grid =
[[.10,.28,.02,.10,.29,-.03,.20,.09,.12,.08,.21,.09,-.01],
[-.03,-.20,-.04,-.07,-.07,.12,-.09,-.08,-.08,-.03,-.07,-.08,.02],
[-.12,-.48,.05,-.15,-.30,.12,-.13,-.20,-.38,-.02,-.11,-.20,-.05],
[.02,.08,.02,.03,.05,-.04,.05,.03,.02,.02,.05,.03,-.01],
[-.04,-.29,.09,-.07,-.08,.10,.03,-.14,-.33,.05,.07,-.15,-.07],
[-.01,-.20,.15,-.03,.01,.05,.16,-.12,-.37,.11,.19,-.12,-.12],
[.01,-.19,.15,-.02,.06,.07,.18,-.12,-.37,.12,.23,-.13,-.12],
[-.15,-.45,.06,-.15,-.41,.03,-.18,-.16,-.34,-.05,-.20,-.17,-.05]]
Indices start at 1.
(1, 1) -> .10
(8, 10) -> -.05
(6, 6) -> .05
(5, 6) -> .10
(1, 7) -> .20
(3, 4) -> -.15
(6, 10) -> .11
(6, 1) -> -.01
(6, 7) -> .16
(4, 8) -> .03
(3, 5) -> -.30
(6, 8) -> -.12
(7, 10) -> .12
(5, 3) -> .09
(8, 13) -> -.05
(5, 10) -> .05
(5, 1) -> -.04
(3, 7) -> -.13
(7, 13) -> -.12
(8, 4) -> -.15
(8, 11) -> -.20
(4, 1) -> .02
(2, 12) -> -.08
(8, 1) -> -.15
(7, 9) -> -.37
(4, 6) -> -.04
(7, 1) -> .01
(2, 6) -> .12
(1, 6) -> -.03
(4, 12) -> .03
(8, 3) -> .06
(5, 11) -> .07
(1, 13) -> -.01

M =
[[-0.93 -0.57 -0.68  1.25]
 [-0.15  1.30  2.63 -0.66]
 [-1.90  0.87 -0.05  0.09]
 [-0.07 -1.76 -2.28  1.52]
 [ 0.08  1.57  1.84  0.10]
 [-1.77  1.18  0.13  0.68]
 [-0.65 -1.97 -1.14  1.04]
 [-2.22  0.84  0.17  0.20]
 [ 1.71  0.25  1.45 -2.64]
 [ 0.86  0.69  2.00 -1.89]
 [-0.07  0.60  1.17 -0.12]]
Indices start at 1.
(1, 1) => -0.93
(9, 3) => 1.45
(3, 3) => -0.05
(11, 4) => -0.12
(1, 2) => -0.57
(9, 2) => 0.25
(3, 4) => 0.09
(6, 4) => 0.68
(2, 3) => 2.63
(4, 4) => 1.52
(11, 1) => -0.07
(10, 1) => 0.86
(5, 2) => 1.57
(8, 2) => 0.84
(4, 2) => -1.76
(2, 2) => 1.30
(6, 1) => -1.77
(10, 3) => 2.00
(11, 3) => 1.17
(6, 3) => 0.13
(4, 3) => -2.28
(7, 4) => 1.04
(9, 4) => -2.64
(1, 3) => -0.68
(10, 2) => 0.69
(5, 3) => 1.84

data =
-122.55   -41.09    84.61   -46.85    58.96
 -41.46   -78.37   158.21   -62.60    61.61
Indices start at 1.
(1, 1) = -122.55
(2, 4) = -62.60
(1, 2) = -41.09
(2, 1) = -41.46
(1, 5) = 58.96
(1, 3) = 84.61

x =
array([[541, 523, 530, 755, 538, 195, 548, 484, 523, 665, 649, 792, 852,
        362, 417],
       [684, 660, 689, 493, 566, 665, 373, 671, 596, 308, 770, 489, 399,
        748, 391]])
Indices start at 1.
row 1 col 1 -> 541
row 2 col 13 -> 399
row 1 col 5 -> 538
row 1 col 12 -> 792
row 2 col 4 -> 493
row 2 col 3 -> 689
row 1 col 11 -> 649
row 2 col 10 -> 308
row 1 col 4 -> 755
row 1 col 15 -> 417
row 1 col 9 -> 523
row 2 col 1 -> 684
row 2 col 2 -> 660

a =
[[55 57 50 49 53 54 54 35 61 71 65 60 53 60 55 51]
 [49 46 51 86 68 60 34 57 39 38 22 59 50 39 41 79]
 [72 53 51 54 38 63 80 41 87 91 87 77 30 57 62 55]]
Rows and columns are counted from 1.
(1, 1) -> 55
(3, 4) -> 54
(2, 14) -> 39
(3, 15) -> 62
(3, 7) -> 80
(1, 3) -> 50
(1, 13) -> 53
(1, 2) -> 57
(1, 16) -> 51
(3, 3) -> 51
(3, 2) -> 53
(3, 16) -> 55
(1, 7) -> 54
(2, 2) -> 46

arr =
65  69  77  62  16  47
49  66  54  61  79  59
64  30  44  18  91  58
61  52  55  38  77  51
58  46  73  54  31  48
51  90  54  91  63  64
67  60  81  52  14  43
54  98  68  45  84  38
64  29  43  23  52  54
29  42  77  47  50  31
55  49  78  57  22  42
49  64  56  59  65  59
43  61  62  58  62  52
54  65  49  52  82  57
51  60  61  72  61  53
67  83  79  42  35  44
Rows and columns are counted from 1.
row 1 col 1	65
row 8 col 5	84
row 9 col 1	64
row 8 col 6	38
row 3 col 6	58
row 8 col 2	98
row 13 col 5	62
row 10 col 5	50
row 14 col 4	52
row 14 col 2	65
row 9 col 5	52
row 11 col 6	42
row 8 col 3	68
row 2 col 5	79
row 5 col 3	73
row 10 col 2	42
row 3 col 4	18
row 4 col 4	38
row 13 col 2	61
row 4 col 3	55
row 14 col 5	82
row 14 col 1	54
row 1 col 3	77
row 16 col 5	35
row 2 col 1	49
row 10 col 3	77

B =
-244	11	-358	-126	-311	49	-180	-7	-315	-243	-321
-212	-94	-282	-140	-234	-33	-166	-22	-265	-204	-257
-169	-141	-190	-145	-170	-123	-150	-97	-184	-162	-176
-81	-107	18	-109	-46	-184	-217	-323	-54	-82	-108
-237	-276	13	279	133	-64	-974	-772	148	208	-38
-344	584	-488	114	-812	181	-85	-76	-322	-319	-410
-116	-116	130	52	52	-162	-530	-520	51	20	-101
Indices start at 1.
(1, 1) = -244
(3, 1) = -169
(4, 11) = -108
(2, 4) = -140
(6, 9) = -322
(1, 7) = -180
(5, 4) = 279
(7, 10) = 20
(3, 5) = -170
(7, 6) = -162
(1, 9) = -315
(7, 3) = 130
(6, 3) = -488
(7, 8) = -520
(2, 6) = -33
(4, 2) = -107
(2, 1) = -212
(7, 4) = 52
(4, 9) = -54
(3, 11) = -176
(1, 10) = -243
(7, 9) = 51
(6, 8) = -76
(3, 3) = -190
(6, 4) = 114
(1, 4) = -126
(4, 5) = -46

A =
[[-443, -569, 63, -428, -719, -596, -233, -16, 241, -765, -404, -566, -554, -802, -714],
 [-560, -593, 52, 856, -738, -603, -135, -106, -650, -796, -588, -593, -594, -808, -645],
 [-414, -576, 66, -314, -701, -587, -160, -18, -621, -764, -57, -540, -589, -760, -471],
 [-551, -593, 59, 24, -738, -604, -242, -106, -565, -796, -588, -593, 355, -813, -751]]
Rows and columns are counted from 1.
(1, 1): -443
(4, 7): -242
(3, 7): -160
(1, 8): -16
(2, 5): -738
(2, 4): 856
(2, 13): -594
(3, 5): -701
(2, 12): -593
(4, 2): -593
(2, 15): -645
(4, 8): -106
(1, 13): -554
(4, 1): -551
(1, 9): 241
(1, 11): -404
(3, 8): -18
(3, 10): -764
(1, 14): -802
(2, 2): -593
(1, 15): -714
(2, 6): -603
(1, 4): -428
(3, 12): -540
(4, 10): -796
(2, 7): -135
(1, 5): -719
(1, 2): -569
(4, 15): -751
(4, 11): -588
(2, 10): -796
(4, 12): -593

W =
[[227  36  51 112]
 [ 67  70  77  32]
 [ 61  53  52  47]]
Indices start at 1.
(1, 1) => 227
(3, 4) => 47
(3, 2) => 53
(1, 3) => 51
(1, 2) => 36

m =
[[ 16.07 -12.44  11.58   5.18  11.62  15.40]
 [ -4.45  10.22   0.80  13.35  11.13  15.84]
 [ 16.44 -22.04  11.97   5.22  21.52  12.04]
 [ 16.56  15.10  13.01  -1.59  11.04  10.82]
 [  1.86  17.02   8.09  11.14  -3.46   6.66]
 [ 20.15   1.91   5.85  -3.02  11.94  13.91]]
Rows and columns are counted from 1.
(1, 1) -> 16.07
(2, 2) -> 10.22
(6, 3) -> 5.85
(5, 5) -> -3.46
(2, 5) -> 11.13
(1, 6) -> 15.40
(4, 1) -> 16.56
(1, 2) -> -12.44
(6, 4) -> -3.02
(5, 6) -> 6.66
(2, 6) -> 15.84
(3, 5) -> 21.52
(6, 1) -> 20.15
(3, 2) -> -22.04
(3, 4) -> 5.22
(3, 6) -> 12.04
(4, 6) -> 10.82
(4, 5) -> 11.04
(5, 1) -> 1.86
(6, 6) -> 13.91
(6, 2) -> 1.91

X =
[[-.34,.06,.25,-.11,.01,-.01,-.02,-.48],
[.04,-.07,.20,-.04,.07,-.20,-.17,.04],
[-.27,.05,.07,.09,-.22,.18,-.11,-.16],
[-.02,-.09,-.40,.10,-.27,-.04,.03,.00],
[-.08,.04,.13,-.08,-.31,-.05,-.13,-.45]]
Indices start at 1.
(1, 1) = -.34
(2, 4) = -.04
(2, 7) = -.17
(3, 1) = -.27
(2, 3) = .20
(2, 5) = .07
(5, 3) = .13
(3, 4) = .09
(3, 8) = -.16
(4, 6) = -.04
(5, 8) = -.45
(1, 6) = -.01
(5, 5) = -.31
(4, 2) = -.09
(5, 6) = -.05
(1, 3) = .25
(5, 2) = .04
(1, 8) = -.48
(5, 7) = -.13
(4, 1) = -.02
(1, 7) = -.02
(3, 3) = .07
